Named moves come first, each a turn or a mirror and shown by rows before and after it. Which of them, in which order, take the first row of each pair that follows to the second? Write the first one first, as in the answered first pair.
move Koni:
[ -7  28  -5  32  16   7  -2   7   7 -13  12  13 -14 -11  -5   0 -44   4
   2  24  -6  -6  35  10  -7  14   4  20   0   7 -10 -10   0 -12 -14 -11] -> [ 13  -5   0  38  11   3  -5  14  15 -10 -26  27 -11 -12 -21  11  -9  -4
  12  23   5   6  51   5 -12   4  16  -7 -10  19  -6   4  -2  -6 -15   2]
[ -4 -47  18   5  -1   4   3  17  -1  -3 -23 -10  24   6 -30  -2  -3  17
  45 -27  12   0 -14 -13  -8 -21   8 -28 -22  31  10 -46  18   4  12   2] -> [-29 -11  10  -2   4   6  11   0  -1 -12  23 -23  19   3 -11 -15 -43  16
  30 -22   0 -15 -29  -6   0 -15  -9   6  -5   7  11 -58  21  -1   1 -16]
[  3  -2   4  14  -3   3   2   0  11   4 -13  -9   2 -15 -15 -14  21   7
  18 -12  -2   3  17   8  10  -1  -8   1  22  12   1   4  -3  -8  36  -7] -> [ -7  14   6   6  -4  -1   3   2   7   1   8  -8   1 -10 -12 -25   3   9
  13  -9  -7  -1   6   9  12   3 -14  15  20   0   1   8   4  -8  28 -16]
move fepe:
[-16   9 -16  -3  -4   4  -2   0  -1  -3  27  10 -10   1   0 -23 -35  -5
 -11 -10  -8  -3 -14 -13   2   8 -26 -13   2   6  -5 -11   7  -4 -28  -2] -> [  6 -14 -19  -9 -10  -6  -8   6   8   1   5  13   0  -1   3 -22 -16  -1
 -10 -20 -11   3  -3 -25  -2  10 -17 -35   1  19   1   3  -7  -9 -31  10]
[ 10 -18  -6  14   9  -5 -13  11   8   7 -26   8   6  -6 -13  -4  24  -1
  12 -17   1   3  16 -38  20 -30  -1  -8  11  14   9   0  20 -13  26 -23] -> [ -6  -2 -10  24  20   4  -5   4  -4   4   3   2  -2   4 -15  -9  -3   3
  11  -2  10  -7  11 -23  18 -28 -12  12  18   8   2 -13  39  -8  33 -39]
[ 27 -47  15   2   1  -9   7  22  -4   1 -43   0  19  11 -35  -1  33  28
  15   3  21   9  -7   9   1 -31  20 -20  -7  27 -19   7  17   8  40   5] -> [ -8 -18  12  12  17   5  23  10 -18   1  -9 -14   5  27 -35  -3  -9  28
   6  22  33  -8 -27  25   4 -25   8  21   1  11 -24 -19  39   3  47 -22]
move Ruve:
[  9   1  23  -2   9   2   9   4 -16 -10 -10 -10   0   6   4  21  18   8
  -1  13  32   4  -4  -1  16 -15   6   8 -14  10   1  -4  14  20  12  -8] -> [  7  -4  20  -2  13   1   6   3 -14  -5 -16 -15   1   5  -2  23  19   6
   1  12  28   9  -1   3  13 -12   7   5 -16   6   3  -1   7  19  12  -7]
[ 21 -22   8  11 -18  10 -14  12 -13  -6 -34  16 -21   7 -14  19  50  10
  -7  -1  15   7  20   4  -8   0  12  -7   1  -8  -4  25  14 -20  19   2] -> [ -8   2   4  13  -5   7 -14   5 -29 -13   3   9 -33  20  -1  30  -2   2
 -21  19  30  -3  -2   6  -9   0  20  19 -15 -33  -8  -6  33 -16  -6  -6]
[  3 -29   1   1 -13   9  28 -24   6  -3 -18  35 -18   1 -22 -11  15 -18
  19   6 -19   8   4   1   4   0  -9  -5  10  19 -15  -9   7  -7   5  12] -> [  3   3   5   2 -18   4  25 -39  -2 -13  18  31 -30   4   2   8  -1 -18
  -1   5 -21   6   7  10  11   7  -4  34  10  -6 -17 -15  17 -11   8   5]
[ 12  -3   1  24  15  22  -2   6   5  -4 -36  41 -15  -8  -7  11   7 -19
   2   3 -12  -9  15 -25 -15   5   2   8  -2 -15 -18   4   5  -5 -22  22] -> [  5   5  -1  24  11  21   2   9  -6 -13 -23  36 -24  -4   3  13   2 -13
 -12   0 -11  -9  10 -19 -15   6   6  17   0 -25 -11   4  12  -7 -21  24]
Then:
Between the rows of a pair lie 2 to 3 moves.
[ 10   6   2  -9 -29  -6 -23  -2   7   5 -16 -12   0 -11  11   4  24   2
 -10   0 -11   1  19 -14  -3  -8 -17 -16  25  13  13  18 -17  -4  -1  10] -> [  1 -11   7   3 -12   7 -19  -2  -6   2 -34  -6   8  -1 -11  12  37   4
   4   9  21   3  22 -13  -6 -19 -16 -18  13  20   4  21  -1  -1   8   5]
fepe, Koni
[-14  -2   4  17   9   4   7  12 -14 -12  27 -14  -4  15  -1  -3 -17  10
  11  28  20  -8  -2  -8   2  -6  13  14 -15  -1 -15  -8  28  15   9  -6] -> [ -7  21  -1   2  -2  -9  -3  13   0  -8  40 -29  -2  -2  23  -9 -34   3
   2  15  -4  -5  -7 -20  10   4   1  18  -7  -2  -1  -3  17   4  -8  -1]
fepe, Koni
[-22  11   1   6  23   4   7  -2 -25  -5  21   0 -27   2  -4 -16   9  -9
  -6   7  -4 -29   1   2   0 -10  -4  29   3   7 -16  12  29  12  -3 -11] -> [ -2  15  -4  -2  11  -8   1   0 -26  -7  27   3 -31   2  17   3   7 -11
 -22   2 -10 -19  -7  -4  -3  -7  15  34 -12   2  -4  25  19   8 -25   6]
fepe, Ruve
[-42  19  -7   2  25  13  12 -13 -10   0  21   5  -8  15  -2 -11 -46  -2
  -5  24   3 -26 -15  11  -3   0 -22  13  -5  -9  -8 -29  17   3 -19 -31] -> [  0  -2 -17 -17  -3 -13   0   4  29  17 -10   7  12 -13  -7 -42 -13  -2
  13  -6 -36  -7   3 -12  -1   6 -30 -37  16  21  10  -4 -33  -1 -21 -10]
fepe, Koni, Ruve
[-20  -8   2  14  13  18  12  -6   1   1  -8  12   1  20 -24 -14  11  -3
   1   9  15  -5   7   2 -14   0  -6   6   7   7 -14  -4   3   4  13 -23] -> [ 12  -6   7   5 -11   9  -3  -3   4  -4  -8  11   1   2  12  14  34   2
 -23  -8  -3   8  27  -2 -12   0  11  17  10  -9  -7  21 -10  -1   7  11]
fepe, Ruve, fepe
[ 12  30   6  -9  17 -14  -1   2 -42  -7  41 -33  -3   7  29  30 -32   5
  -5  20  26  12  -7   7   3 -12  48  14 -31 -38  -6 -14  21   4   0   3] -> [-10  46  -3 -24  28 -10   2  11 -24   8  50 -40  12   0   1 -26 -67  18
  14  10  -4  -3 -23  -5  14  -6  14  11 -11 -12  -8 -27  11  -7   5 -27]
Ruve, Koni
[ -5  22 -12  -4   4 -26 -10  -4  -2  -5  20 -22 -10 -17  14  -8 -10   0
  12  -4  31 -26 -14 -28  22 -18  -7   0   3  -3  21 -18 -14  -9  12  10] -> [-13  16  -7  -1  12 -22  -7  -3  -4  -6  14 -14 -12  -8   4  -6  -9  -2
  12   6  42 -28 -16 -26  25 -22   1  -1  -8  -6  14 -20   3  -7  18   4]
Koni, fepe
[ -2 -21  19  13  -2   3  -2  -2  -4 -10 -24  -2   0   0 -10  14  37   9
   6  -5  14   7  15  10   2  -2   2   2  -2   2 -11   9  12  -1  36   0] -> [ -4   0  20   5 -10  -2  -4  -6   2  -2   2 -10  -4 -10   2  -1  20   9
   6 -16  -8   2  19   9  11  -1 -12  25  12  -6  -8  11  14  -7  39 -12]
Koni, Ruve, Ruve
[  3  25  18  16  -4 -16  -5  14 -29  -2 -37 -19  27  -3  -9  42  38   3
 -16   6  30  17   2  -4  23 -20   9 -15  -6  11  -8  12  -6  36  -1  -7] -> [-19  25   9  12  11 -13   4  20 -20   6 -39 -28  36   1 -35  11  20   4
   7   2  19   5  -9 -18  25 -24 -12 -31   3  32  -4  -3  -9  33  -4 -24]
Koni, Ruve
[-20  17  -1  13  -1  11  -3  -3 -28  -1  22  20   4  16  10  -7 -58 -29
 -31  24   6   4 -30   2 -31  30 -22  10  -7   1  30 -11  30   2 -34   2] -> [-40  16   6  24  12  20   8  -8 -16  -6  14  23   7  15 -20 -42 -34 -18
  -7  18   7  -9 -16  19 -23  25 -47  24  18   3  15  -5  41   1  22 -19]
Ruve, fepe
[  6  -2  -3 -18  -6 -11 -28  10  10   4  11 -22 -16   1   5   4 -27   1
   3   8  -4 -13 -41 -23   2  -7  25 -18 -39   3  31   7 -15   4 -29  -5] -> [  0 -18   0  -7   1 -10 -11  15  25  12 -18 -19  -7  -5 -25 -27  11  11
  31 -11  -6 -15 -21 -14   9 -16  -2 -32 -11  25  17  12 -17   5  17 -19]
Ruve, fepe, Ruve
[ -9 -16   7  21 -16 -12  -7   5  -4   4 -13  23   4  36 -51  -2  16  23
  22  11  42   5  32  -1  15 -19 -22 -16  11  23 -41  20   8  -3  14  26] -> [ 15  -7   2   5 -38 -23 -14   7  11   9  -9  18  13  19 -28 -10  21  25
  19  -8  13  18  42 -14  17  -4 -22 -30  18  23 -30  36 -24  -4   3  43]
Koni, fepe
[-21  49  -2   1  -9   3  -6  -9  -6 -12  31 -13 -14 -24   8 -20 -36  13
   1   2 -13 -13  -8  13  21   6  -9  22   9 -20   0 -11  18  -6   3 -14] -> [  0  33  -9 -14 -15  -4 -17  -6 -12  -9  27 -15 -11 -23  20   1 -42   9
  -8  12 -12   0 -28  -1  11   8  10   4 -12  -7  12 -13   6  -3 -40   5]
fepe, Ruve
[ -2  10  26  -2  18  11  12   3 -20 -13  16 -12  -1 -12 -21   5   3  34
  -4   9  26  -9   6  10  10 -19  12   6  12 -29 -12 -13  32   5  42 -18] -> [  8  31  21 -13   7   0   2  -4 -10 -17  36 -28  -1 -25   5  -6 -11  32
  -8  -8   2  -9   1   7  18  -2  12  17  22 -35  -7 -19  14   4  29 -10]
fepe, Koni
[ -5  20  17  26  27   2 -10  -9  -2  -6  28  19   0 -23  19   5  -9   7
 -47  -1 -15   3  28   1 -14 -15 -13  12  28 -22   2  10   2  -8  13 -11] -> [-12   6  20  36  30  11   0  -8 -13 -14  14  22  -3 -13   6  15  -1  10
 -42   2  -1   2  27   6 -17 -24  -8   7  21 -19  -4  12   5  -3  11 -12]
Koni, fepe
[ -5   1  18  14  -1  14   8   5  -7   1  -6  -4  10  -8   0 -15  19   7
  12 -20  15  -9  18   9  12  11 -19  16  12 -15 -14   5   7  -5  46  -2] -> [-17  13   9  13   7  16  12   7  -5   3   2  -8  12  -3  -9 -25  -6   3
  12 -15  11 -19   8   9   7   8 -19  12   7 -14 -17  -5   7  -7  34 -13]
Ruve, Ruve, Koni
[ 11   4  10  12   8   2   2  -1   6   5 -12  34 -12  22  11  42  13  -3
  -8  -6  22  13   7  -3  -7   4   6  -3 -13 -15  -7  22  22   2  -3  -5] -> [ -3   4   7  -2  15  -5   4   0   8   7  -5  19 -11  16   8  34 -11  -6
 -14   0  19  -1  -4 -18 -15   4   3 -11 -25 -10   3  11  20   0 -29  -3]
Koni, fepe, Ruve
[-11  22  34 -36 -24 -19  24  -1   2  -2  40 -36   2 -15  12 -23   0   5
  40 -12  -4   2   6  10  35  -4  -7  23  14 -11 -12   3   9   3  37 -15] -> [-21   7  19 -53 -18 -19  24  14   7  10  29 -36  11  -8  -6 -38 -23   5
  54  -7  -4  -4 -10 -12  29  -6   0 -16   1   9   0 -10  -2   5   4 -14]
Ruve, fepe, Koni
[  8   7  14   8  -1 -14   5   1 -11 -18   6  -5  -5 -13   9  13  28  10
  -9 -12  11  -2  16  13  11   1   9  20  -1  -6   2  14   1  -4  29   1] -> [-12   6  17   6  18  -1  11   6 -18 -13   8  -9   1   1  -7  -6   8   9
  -3  -5  16 -11   8  10  14  -5  -1  19   3   3  -4   5  11  -4  36 -19]
Ruve, Ruve, fepe
[  2  26   3 -40 -16 -22  -1  18   7  -9  28 -36   9 -22  15 -22 -18  14
  -9 -23 -15   1  -8  -8  11  -1  -9  19   2  -3  12  -6  -6  -2  12  -5] -> [ 17  21   7 -34 -26 -30  -8  14   7 -14  25 -35   5 -31  26  -8  -2   6
 -12 -28 -15   6   2  -4  10  -2  -1  25  -4  -2   8   3  -5   2  20  -1]
Ruve, Koni, Ruve
[ 28 -15  22  -6 -10   1   4 -14  23  -4 -40 -31   4   0  -2 -13  54  24
   6  -9 -22  16  15 -14   6  21 -26   7  21 -10  -6  11  -1  10  42  13] -> [ 45 -28  13 -23 -14  -5  -5  -5  13  -6 -39 -33   0   2   6   7  26  17
 -10  -4 -15  25  -6 -23  -5  23  -4 -19  -8  -6   7   9  -6  14 -26  39]
Ruve, fepe
[ 30   2 -15   8 -11   2  -9 -13  15   8 -18  31  -2 -19  29   5  44 -10
 -16 -19 -20  21  45   6  -8  18 -12   7  38  -8 -20  38 -23 -15  13  16] -> [  5   5 -17  15   2   6   0 -22  16   6  -8  30   1 -11  12 -11  30  -5
  -6 -16 -12  10  47  16  -5  12 -31  18  49 -11 -29  25   0 -15  40 -15]
fepe, Ruve, Ruve
[-22 -15  -6 -10  23   2   7  14 -18   4  -1   2   7  21 -22   7 -34   4
  13  27  25  -4 -34  -6 -17  -6  18 -19 -28  11   1 -27   6   8 -50  -3] -> [ 37 -17  -1 -14 -12 -10 -12  20  -5  -7 -10  -1   1  -1  21  38   9   2
  -9  -1  -3  25  -8 -13  -6   5  27 -25 -20   1  10  18 -22   3 -37  35]
Ruve, Ruve, fepe
[-19 -19  11  19  24  11  11   8 -17  -5 -18  -1   4  25 -40 -11   3   0
  23  19  29 -10  -3   2 -11  -8   4  -7 -22   6  -7 -24  21   3  18 -13] -> [-28  17  12  21  11  13   9  -8 -18 -18  30 -11 -10   9  -5  -6 -16  -2
  -2  18  14 -15 -10  16   4  -4  -2  40  -5 -27 -10 -25  25   0  29 -24]
Koni, Ruve, Ruve
[-39  11 -10  11  19  11   9 -22 -14  10   3  32 -13  27   3  15 -25 -10
 -15  12  28   1  15  15  -7   8  13 -12 -10 -19 -18   7   9 -33  -7  -5] -> [-32  24 -17  14  11   6   1 -27  -3  11  19  28 -16  14  19   7 -21 -13
 -18   7  14   0  21  16   1  16   7   8  11 -28 -22  23   4 -38  10 -10]
Koni, Ruve, Koni
[ -3   3  -9  -9  -2 -11  14 -11  15   5  18  -6  -7  -5  32  -5 -21   1
  -4 -16 -14   1  16   6   6  10  -8   9  13 -11  11  -2 -10 -10 -10 -10] -> [ -4 -25  -5  11  10  -5  20 -10   2  -2 -25  18  -7   7   3  11  14   0
   7  -4  24   8  22   8   0   0   8 -11  -6   1   1   0   3  -4  -1  -2]
Koni, fepe, Koni
